In the rows, 128 means zero.
Each run below is a few steps of one of 6 hidden systems, one row a step.
z998, seq 1, 10 rows:
[[114 112 161 154 126 120  93 137 142 163 134 105 179 126 129 142 198 134
  127 126]
 [157 139 128 116 178 146 113 128 170 102 117 148 138 173 119 147  77  99
  156 141]
 [151 148 105 114  95 116 154  71  89 112 161 149 100  94  85 117 126 128
  105  98]
 [127 107 136 153 136 156 118 159 143 204 154  97 132  97 176  95 162 145
  123 148]
 [127 140 111  65 141 140 134 174 148  96  74 109 115 175 133 184  95 128
  131 150]
 [119 141 144 136 102 103 136  70  64 120 116 163 145 125  80 138 178 104
  108  66]
 [141  95 146 189 176 148 108 137 151 185 148 139 136 119 185  59  93 105
  160 141]
 [139 132  74  62  90 109 153 150 129  64 113 105  64 127 134 156  68 151
  126 162]
 [ 93 133 155 151  75  98 125 103  86 150 129 110 162 108 105 146 252 142
   99 105]
 [131 128 160 176 211 165  95 160 193 149 109 136 169 190 169 110  85  93
  171 155]]
z265, seq 2, 10 rows:
[[123 149 153 165 134 137 124 140 180 125 145 137 149 149 137 149 136 158
  137 131]
 [121 145 129  99 149 130 149 105 138  84 146 128 142 134  86 130  94 147
  127 109]
 [143 106 130 129 120 126 121 120 125 144 150 175 122  81 109 150 144 147
  108 102]
 [138 111 156 115 142 114 123 125 161 165 139  85 154 133 150 152 131 145
  148 113]
 [127 116 115  72 130 110 123 115 108  90 104 111 137 132  88 155 128 113
  122 132]
 [158 118 135 157 128 130 105 108 116 165 114 177 126 119 128 141 163  89
  125 123]
 [152 127 128 113 151 131 132 119 138 161 134  75 134 150 159  99  88 107
  155 123]
 [125 124  84  81  94 123 135 143  83  96 116 122  95 112 119 131 143 120
  112 142]
 [124 142 147 182 120 146 114 145 131 173 112 147 137 142 156 129 186 114
  122 137]
 [118 150 128 114 161 141 142 137 137 108 111  91 139 177 134  96  57 120
  142 126]]
z171, seq 3, 10 rows:
[[107 176 116 155 171 189 126 154 144  93 133 152 148 165  97  86 105 118
  111 150]
 [133 135 122 121 121 136 186 108 121 118 172 188  82  93 137 124 108 169
  133  82]
 [ 96 121 154 136 105 106 129 136 132 160 158  45 165 117 145 100 136 179
  122 102]
 [ 97  92 142 131 170 142 101 185 182  96 108 155 147 123 125 157 120 153
  133 175]
 [155 114 156 120 132  90 143  47 127 118 131 172 128 101  82 168 127 120
  132  93]
 [160 124 116 134 138 143  70 131 118 167 174  77 178 138 125  76 119  93
  130 106]
 [147  95  85  78 138 152 128 184 152 115 137 146  81 108 173 159 133 133
  150 174]
 [130 146 155 108  87  90 156  74 113 155  89  94 122 117  98 187 184 134
   99 121]
 [130 158 141 166 172 175  85 156 135 157  95 124 177 191 122 101 116  78
  118 129]
 [143 110  92  80 151 142 175 127 102  94 125 196  62 114 153 122  80 114
  155 113]]
z723, seq 4:
[[153 148 154 157 157 148 164  76 145 160 159 174 123 124 133 122 123 127
  145  91]
 [123 135 115  89 125 139 148 137 131 131 179  80 131 103 114 109  98 181
  111 101]
 [108  98 132 108 115 135 125 185 130 162  98 132 118 103 152 171 171 157
  108 135]
 [118 115 167 120 179 126 133 110 130 150  70 114 161 162 124 138 114  95
  141 119]
 [159 113  94  92 122 113  92 118  99  94 142 140 129 122  93 121  85  98
  126 105]
 [157 105 117 146  89 100 127 120 122 155 152 132  93 107 187 124 154 122
  159 135]
 [113 162 127 126 135 141 141 138 149 131 121  52 138 167 143 107 130 129
  133 167]
 [122 155 103 112 122 155 118 153 105  90 101 169 125 143  86 155 157 110
   96 137]
 [133 120 150 166 145 126 153  79 105 153 128 183 119 113 136  99 132 103
  142  96]
 [122 135 115 121 118 124 140 135 133 114 164  84 122 118 134  81  60 167
  125 115]]
z723, seq 5 (10 x 20):
[[ 67 124 138 134 127 120 103 170 149 104 136  34 181 139 116  85 113 171
  113 156]
 [125 112 128 134 132 135  94 170 159  85  79 207 118 130 101 202 151 126
  114 169]
 [157 133 182 170 151  95 139  25 137 150 138 151 158 134 103 126 130  98
  153  88]
 [159 123  84 106 128 150  91 155 149 115 225  95 142 100 118  85  79 157
  124 118]
 [135 129 129 105  98 128 161 159 168 151 117 130  80 111 177 210 188 172
  134 159]
 [106 150 172 122 177 148 133  98 119 174  80  75 192 164  89 125 162  97
  107 116]
 [161 110  82  87 164 169  92 163 103 102 139 195 124 127 100 119  67  93
  120  94]
 [156 102 133 118  82  70 180  73 109 151 137 133  65  92 184 145 132 139
  165 103]
 [ 97 136 124 134 112 130 103 161 119 160 129   8 166 145 146  70 137 136
  109 155]
 [115 137 100 108 143 163 112 199 137  72  72 186 110 171 130 176 137 106
  129 169]]
z37, seq 6:
[[162 123 141 135 120 132 125 144 173 156 106 186  94 111 141 211 140 146
  120 141]
 [145 126 160  97 168 122 137  81 114 168 109  94 168 157 124 138 129  89
  152  76]
 [128  81  90  95 143 149 102 180  86 128  99 167 103 100 132 108  99 102
  112 132]
 [166 125 141 151  93  85 155  89 146 149 115 144  77 125 179 159 121 126
  159 135]
 [114 139 124 119 132 122 118 118  78 132 100  69 161 173 132  83 136  74
  137 119]
 [116 127  96 149 118 143 124 160 117  77 109 198  84 118 125 116 117 121
  116 171]
 [143 166 153 161 108  98 175  49 142 136 155 115 115 132 132 117 122 141
  144 112]
 [ 84 139 108 115 129 157 117 177  88 121 134  82 158 144 124  69 124 134
  105 113]
 [107 124 131 148 107 119 145 150 166  88 120 175  94 103 128 169 144 176
  119 172]
 [134 146 173 150 133 103 129  68 141 150 146  87 181 139  95 126 137 131
  127  95]]
z265, seq 7, 10 rows:
[[143  87 130 128 121 100  75 115 123 144  97 106 144  98  93 134 127 101
  102 160]
 [172 115 119 132 123 105  98 119 143 119 128 135 123 157 162 147 128  81
  177 146]
 [147 150 104 107 142 146 151  87 111 127 147 105 118 130 114  98 152  90
  136 155]
 [159 147  94 129 107 164 100 170 118 163 133 129 111 129 136 126 127 117
   95 130]
 [110 149 127 113 128 140 159 153 118 124 123 120 122 171 177 134 144 131
  157 104]
 [ 87 140 132 127 140 149 155 126  95 125  95 130 127 121  96 102 133 132
   89 130]
 [124 117 142 172 109 119 108 158 130 145 109 159 120 129 153 124  90 142
  117 110]
 [ 97 113 139 126 134 100 160 112 132  95 143 107 127 127 150 105 120 147
  164 132]
 [118 124 122 141 116 127 112 127 136 113 127 130 127  94  83 126 138 142
   89 168]
 [152 140 140 157 119 120 101 137 168 122 147 145 142 155 145 154 119 133
  150 118]]
z171, seq 8 (10 x 20):
[[134 162 120 145 109 135 185 117 144 144 133 126  65 105 142  99  47 175
  100 134]
 [ 70 148 137 119  87 110 129 170 116  78 149 101 168 157 126 139 146 192
  127  69]
 [ 80  82 172 184 186 135 141 118 160 128 129 171 148  91 133  93 161 139
  147 172]
 [172 129 137 128 121  99 116  90 169 121 140 125 120 107  85 146  21 155
  107 113]
 [126 113 110  95 116 123  78 156 106  90 202 121 190 139 122 134 189 128
  161  70]
 [143  77 135 140 174 149 140 111 172 186 137 127 100  66 156 115 166 118
  141 214]
 [179 168 125  80  96 114 112 124 158 134  95  87 122 154  81 213  68 146
   84 110]
 [107 127 129 107 163 162 113 145  78 121 139 162 187 168 130 127 227  78
  159  73]
 [157  92 126 142 170 150 165 101 131 211  97 131  60  74 168  77  76 103
  120 184]
 [138 159 105  75  41  87 104 176 105  99  95  79 121 173 124 192  76 162
   97  69]]
z37, seq 9:
[[129 159 163 162 161 131 174  59 168 125 142 146 132 126  96 118 104 144
  130 130]
 [111 134 110  93 116 138 123 155  96 125 161  94 148 120 109  95  90 162
  101  68]
 [101  99 132 133 106 126 135 177 150 134 136 141 110  92 169 157 180 179
  130 153]
 [132 130 173 142 146  99 112  91 169 144  96  79 170 150  98 156 128 120
  128 150]
 [139 117 104 107 144 144  75 158 105  93 149 171 165 141  91 127 113 104
  124  83]
 [159  98 119 117 151 142 161 108 157 154 176 160  87  78 163 129 143 141
  158 144]
 [154 147 127 100 109 118 122 127 130 179  99  30 129 151 137 134 100 120
  109 135]
 [112 135 109 117 108 140 101 183  93  96  88 177 130 164 133 167 177 104
  124 117]
 [137 118 159 158 179 130 169  53 145 141 118 178 112 103 113 117 134 100
  147 154]
 [145 141 110 110 115 125 122 130  98 143 133  86 128 138 120  81  31 128
  105  79]]
z998, seq 10:
[[110 195 131 162 132 173 122 178 151 120 141 127 156 193 138 115 105 151
  119 102]
 [ 86 122 117  94 166 158 173 134 111  67 144 195 119 105  95 117 124 153
  127 108]
 [100 100 170 156 128 112 136 112 133 184 112 105 140  70 103 104 100 178
   76 114]
 [141  99 116  97 121 125  70 205 153 121 153 108 155 149 158 160  90 153
  146  93]
 [131  88 127  71 152 106 130  80 120  83 124 152 137  96  72 171 176 106
  139 143]
 [179 143 161 188 124 119  97  75 152 210 129  98 147 122 114 112 107 105
  103 126]
 [179 147  65  79 125 163 115 177 137 105 185 131 100 161 179 134 104 114
  170 118]
 [103 125 122  85 131 133 185  81  88 130  91 126  98  83  87 140 209 115
   96 173]
 [137 163 174 201 118 140 102 151 140 221  80  99 154 178 162 119 103 119
  102  99]
 [127 118  78  67 147 139 141 169  96  41 147 182 104 170 165 125  93 104
  191  93]]
z259, seq 11, 10 rows:
[[ 66  89 140  73 159 117 159 165 131  68  99 139 134 124 121 151  88 177
  138 111]
 [114  95 187 161 117  68 131  72 118 151  67 144 137 103 101 154 116 130
  110 102]
 [154 102 140 168 148 117  50 146 149 137 150 127 183 157 138 103  85  96
  157 107]
 [160  93  90  80 135 116 103 110 143  69 165 152 118  92  91 156 152 109
  147 173]
 [156 147 145 155  89 122 123  93 132 205 133  84 129 104 125 145 198 127
   94 146]
 [134 167 102 103 167 200 103 198 141 135 138 108 159 190 140 119 120 111
  129 120]
 [137 131 102  63 141 140 195  89  97  98 116 177  70 100 101 158 131 123
  121 120]
 [125 121 157 177  85 107 140 124  97 221 119  96 116 108 186  90 123 147
  111  84]
 [ 95 105 100  94 148 139  94 223 138  63 114 120 144 177 164 124  90 129
  165 142]
 [120 124 144 114 109  73 178  37 101  87  78 154  95 106  83 166 163 107
  124 152]]
z259, seq 12 (10 x 20):
[[109 121 142 150 111 127 139 168 147 148  73 143  97 133 180 165 165 140
  131 173]
 [124 169 136 108 135 113 153  94 121 103  97  69 144 192 120 119  89 105
  144 118]
 [109 125 115 162 122 138 119 121  72 101 134 199 127 106  96  78 131 110
  105 104]
 [149 114 137 171 123 117 141 131 185 144 153 146  89 110 189 128 108 153
  163 166]
 [103 142 120  89  99  98 123 131 130  81 147  41 156 139  99 129 127 161
  121 134]
 [ 93 138 157 164 146 154 123 134 116 132  91 190 156 125  88 144 188 121
   93 125]
 [178 144 143 141 178 148 146  94 182 160 141 136 117 143 141 124  52 118
  152 125]
 [132 109  92  83  87 105 106 136  92  95 186 110 135  87  98 114 116 160
  112  82]
 [ 99  87 160 149 131 131 122 165 145 169 102 151 132 101 162 164 212 144
  130 152]
 [154 157 138  93 162 132 129 115 163 141  82  60 141 184 119 150  69 101
  133 149]]

Which system made each of these runs?
seq 13 (2 x 20):
[[ 88 173 117 133  67  96 164 110 119  56 125 102 113 139 108 145 186 154
  117 172]
 [ 83 182 171 208 155 162 158 110 140 148 110 136 156 159 118  86 149 132
  107 137]]

z259
seq 14, 2 rows:
[[125 137 120 163  70 122 113 167 118 137 104 165  95 121 152 156 159 143
  100 141]
 [114 149 143 120 152 125 162 113 149 113 129  88 144 182 165 125 132 118
  179 130]]

z259
seq 15, 2 rows:
[[122 123 155 136 173 143 159 115 127 158 124 147 132 137 146  95  67 129
  144  75]
 [114 101 106  72  95  94 137 142 108  92 140  96 113  97 118 136  98 170
  118 111]]

z723
seq 16:
[[126 141 106 140 173 171 126 135 137  91 156 169 133 139 114  92 126 104
  143 155]
 [150 141 116 117 100 125 168  99 125 142 165 137  84  85 126 128 114 162
  114 109]]

z171
seq 17 (2 x 20):
[[141 157 104 104 112 136 147 129 145 102 187 105 123 142 148 137 157 144
  157 129]
 [123 152 122 121 131 158 131 128 134 150 121  95 134 117  96 131 172 129
   87 167]]

z37
seq 18, 2 rows:
[[115 122 133 115 175 154 136 159 149 111 111 157 129 147 140 130  86 131
  142 127]
 [122 101 134 109 113  99 150  93  91 128 129 144 117  89 112 128 127 140
  121  86]]

z171
seq 19:
[[124 103 162 112 187 142 144 106 102 182  91 131 150 132 129 107  91 100
  131  75]
 [157  87  97 110 108 111  96 152  88 138 110 144  97 106 145 109  64 103
  122 107]]

z998
seq 20:
[[ 83 139 119 127 137 164 134 174 136  94 138 146 142 134 131 142 218 144
  130 164]
 [128 188 161 163 157 165 148 118 167 145  89 144 138 169  96 143  87 136
   93 129]]

z265
seq 21, 2 rows:
[[136 160 152 108 137 158 136 148 175 164 185  96 166 136 123 163 124 197
  114  60]
 [ 92  70 159  80 212 159 142 156 155 147 133 130 168 105 134 141 151 153
  151 112]]

z171
seq 22:
[[100  89 135 136 139 116  98 140  77 116  84 173 147 121 101 109 114  99
  112 100]
 [173 101 135 158 125  99 109 107 157 136 126 162 104 125 164 142 103 102
  166 147]]

z259
seq 23, 2 rows:
[[159 126  72  90 107 146  93 156 123 109 176 108 119 116 127 129 167 113
  130 164]
 [149 161 137 145 133 155 163 115 139 178  96 138  93 148 165 146 166 103
  132 157]]

z723
seq 24:
[[181 100  98 119  72  84  88 111  90 150 109 116  94 110 143 140 132  77
  129 142]
 [141 122 113 132 132 136 107 134 118 147 139  93 140 159 178 102 189  71
  172 162]]

z265
seq 25 (2 x 20):
[[166 190  88 119 124 193 118 184 160 138 161 125 114 170 153 144 126 129
  123 137]
 [ 98 143 132  73 148 151 217 112 115 126 120 129 101 122 140 151 174 155
  136 115]]

z171
seq 26:
[[128 131 110 119 111 147 138 112 111 145 190 120 127  69 102 106 193 152
  100 128]
 [123 141 146 147 159 179 144 178 164 193 104 131 116 135 169 126 105 155
  111 133]]

z723
seq 27:
[[100 139 120 123 146 159 152 129  72 133  91 146 122 139 124  94 158  92
  114 126]
 [124 131 133 167 122 142 128 157 119 173  91 136 104 133 162  96  83 127
  106 126]]

z265
seq 28:
[[140 137 104 155 117 137 103 158 107 122  86 157 107 165 162 115 125  71
  137 156]
 [137 155 120 130 130 116 173  71 117  86 119 151  93 149 125 118 118  97
  156 144]]

z37
seq 29, 2 rows:
[[157 136 146 100 138 119 155  80 136 118  85 188 106 122  79 210 121 120
  112 110]
 [142 106 148 130 152 139 130 104  74 205 133 138 146 112 141  82 117 100
  127  45]]

z37
seq 30, 2 rows:
[[127 127 139 144 133 128 123 114 136 170 157  61 152 120 142  83 137 131
  133 136]
 [125 121 108 100 141 152 115 185 164 101 115 141 115 128 124 163 101 154
  115 161]]

z171
seq 31, 2 rows:
[[156 123  85 163 127 151 109 163 138 109 147 186  81 123 164  89  78 106
  143 164]
 [126 151 112  95  59  78 176  92 112  89 156  87  94 121 134 151 149 167
  137 116]]

z171
seq 32:
[[116 134 116 143 140 135 128 127  80 122  98 127 125 150 119  52  39  96
  113 103]
 [128 104 108 154  81  89 124 139 117  72 148 204  86 109 157 132 118 143
  155 122]]

z259
seq 33, 2 rows:
[[155 147 120 100 119 113 159  64 122 123 138 103 109 111  89 132 109 124
  115 131]
 [125 147 117 148 100 156 110 171  93 168 135 126 133 137 153 104 143 130
  101  90]]

z37
